Named moves, each a turn or a mirror, and the order they were made in; the first pair answered:
move Zetoz:
[ -4  -8   5  -4  24  14  20   5 -10  15  14 -37   2  25  12   6  27  -2] -> [  2  -7  14  -9  31  18  17   3  -6  20   4 -33   2  24  12   4  24  -2]
[ 14  -7   1 -17 -19  16   8  10  31  35  -3  26  20  -1  18 -27  -6 -28] -> [ -4  -8 -22  -2 -43   7  21  18  16  19  30  19  17   3  17 -17   1 -25]
[ 37  17 -26   2 -36  -8  -4  -8   0 -32 -27  34 -12 -42   7  -9 -30  -9] -> [ 31  15 -31   5 -43 -10  -1  -6  -2 -37 -20  32 -13 -42   7  -6 -28  -9]
move pil:
[ 10   1  14 -28   7  36  11  -3   3  -3  10  -1   0 -21  -4  24  -9 -15] -> [  6   6  16 -28   1  34  15   0   7  -3  12   4   2 -24  -1  20  -8 -19]
[-41   0  22  -2   2   7   7   9  40 -14  45  29   4   3   2  -8   0 -17] -> [-47  -3  14  -2  10  -5  -1   0  41 -15  49  21   5  -2 -11   0  -6  -2]
[-10 -11  31 -21  14  -4  -8  -6  27  11   0  13  14  -4 -11  -8   0   8] -> [ -8 -12  28 -21  18  -5 -13 -12  26  11  -1   8  12  -4 -14  -4  -3  12]
move bem:
[-23 -10  21 -10   4  23   4  16   8   3  29   2   0  19   2   1  17 -19] -> [-12 -11  27 -14  15  28  -2  13  10   8  16   1  -1  19   3   1  15 -19]
[ -2  11  11 -16 -11  -3   3   5  20 -19  -2  18  -1 -24   4  -8  -3 -11] -> [  0  10  12 -17  -9   0   1   4  21 -19  -5  19  -1 -23   5  -9  -5 -11]
[  9  25 -31  17 -39 -18   9  -4 -42 -15 -38 -26   9   2  -8 -11 -12  18] -> [ 27  22 -19   8 -21  -6   0 -11 -40  -5 -60 -26   8   3  -7 -14 -18  18]
move numom:
[ 23  -3   5  -3  11   2  -1  -1 -17  25 -37 -16 -11  17  11  -3   9   1] -> [ 12   0  -4   3   9 -15  -1  -3 -21  27 -37 -22  -6  14   4  -2   7  11]
[-38   0   0 -15 -13   2   2  14   4  13  14 -20  -4  39   2   3  43  -3] -> [-31  -2   5 -17 -11  13   2  15   4  10  14 -14  -4  42   6   3  43  -9]
[ 47  14  -3  10 -19  22   6   7 -15  -7 -43  21  -8 -13  29 -19  -6 -25] -> [ 34  24 -23  25 -25  -9  10   3 -24  -1 -52   8  -4 -19  18 -20  -9  -6]

(2 to 3 moves a pair)
[ 19  -7 -25  -7  36  51 -21 -30 -22 -17 -14 -27 -11   2 -10  14   7  -4] -> [-40   9 -44  12 -19  11   7  -9 -14 -35  38 -16   2  -9 -11   5  22  -8] -> bem then Zetoz then bem
[ 12  -6  14 -14  22  25 -11 -10  13  13 -26  12   7  14  10 -12  15  -1] -> [-24  -3 -16  10 -19   7  15   7  -4 -12  25   8   7  16  12  -2  29  -5] -> pil then Zetoz
[ 36  -2 -20  13  -5  21  -8 -15 -22   8 -57  31 -12  12  -1  -6  -4   7] -> [ 26   4 -30  22 -12   6  -3 -13 -28  13 -58  25 -11  10  -4  -8  -4  15] -> numom then pil
[ -5 -19 -18  -1  -7  19   1   1 -18 -19  33 -15 -21  21 -13  27   2  -4] -> [  6 -15 -16   1 -11  30   8   6 -22 -17  24 -11 -24  25  -2  21   4 -14] -> pil then numom
[  7   9  46  -2  -4   4  15  19  15   1 -42  -3  13 -31  14 -44  -6 -14] -> [-17   6  40  -7   3 -26   1   9  29  -3 -24  -8  20 -44  -8 -36 -13   6] -> pil then pil then numom
[ 39  45   0  18 -24  11 -15  23  -4  -4 -69  38  -1 -30  12 -26 -28  -7] -> [ 53  36  -6  19 -14  24 -19  19 -17  -5 -71  26  -9 -21  14 -14 -29  -3] -> Zetoz then bem
[ 45   1 -16   6  26 -10 -30 -13 -23  -3 -47 -10 -11 -14 -12  11 -25  15] -> [ 24   7 -10   0  27 -33 -32 -15  -7   3 -46  -8  -1 -24 -23   2 -27  23] -> numom then bem then Zetoz
[ 29  -9 -41  14  -7  21  11   8 -47  -7  12  -8 -44  47  -6  21  28  16] -> [ 57  -1   3  -9  12  43   3   9 -21  17 -37  17 -38  44  10  -8  19  -6] -> pil then Zetoz
[-34 -19  55 -25  31   4  -3 -13  39  32  35   1  -3  20 -23   6   5  15] -> [-14 -24  36  -7  -5  47  22   7   4   3  60   7 -19  37   9  16  21 -15] -> numom then Zetoz then numom
[ 25  -8   0   6  26  23 -22  -6 -12   3 -11  -3  -5 -19  31  16  -9 -26] -> [ 19   3 -21  24  18  -6 -16 -11 -24   9 -25 -13  -2 -25  22  13 -14 -10] -> numom then numom
[-21   6 -27  23 -25  -1  -1   5 -25   3  29  -1 -15 -22   2   0  13  -4] -> [-10  -7 -26  17 -10  15 -10  -1 -30  -1  34 -10 -22 -15   0  13  13  -1] -> numom then bem then Zetoz
[-31  -6   1  -1 -35  -3   4  26  23  -5  52  25 -13  15  20   4  15 -28] -> [ 10   0  34 -27   8   8 -26   6  46  26 -22  37 -11   4  17 -17  -9 -26] -> pil then Zetoz then numom
[-37  22  10   0   4   1  23   8  20  23  28  18   5 -14  29 -10  14  -5] -> [-11  23  19  -5  12  22  20   8  17  28   8  24   0 -10  39 -14  13 -15] -> numom then numom then bem
[ -2  27  14   2 -31   3  10   6   4  19 -35  24  15  -2  20 -36   9 -18] -> [-29  29  -6   9 -34 -34   7  -1   5  15 -18  13  21 -14  -2 -29   4   6] -> bem then numom then pil
[ 29  -6  -4   6  12  32   2  -7 -15   0 -10  -9  -5  18  12  10   2  -4] -> [  6   4  -7  14 -17  24  22  10 -11  -9   9   3  -2  15  22   0  11 -18] -> pil then bem
[  7  28  -8  22  12 -31  -3  -3   8  28 -60  -9  15 -29  14 -32 -15  38] -> [-15  10 -35  30  15 -45  -9 -10  -5  12 -16 -34   9 -22  -5  -1 -10  62] -> numom then Zetoz then pil
[ 53 -11 -16 -13 -22  28 -32 -15   0 -63  -5  43  -8 -37   3   2 -39 -10] -> [ 55  -6 -33  -1 -29  21 -28 -15 -14 -63  -7  35 -11 -38   2   5 -38  -6] -> Zetoz then numom then bem
[ 22 -52   8 -10  27   2 -29  -2  -5   5  16 -10  -4   5  16   2   3   3] -> [ 37 -43   7  -3  16  13 -17   5 -15   8  -3  -5  -9   9  32  -8   4  -9] -> pil then numom
[  3  -9  22 -20   7  27 -14   2  16 -16   8  13  -7   1  11  -5   3 -16] -> [  3  -7   5  -5 -12  29  -1   6   0 -26  17   8 -12   5  17  -1   8 -19] -> Zetoz then numom
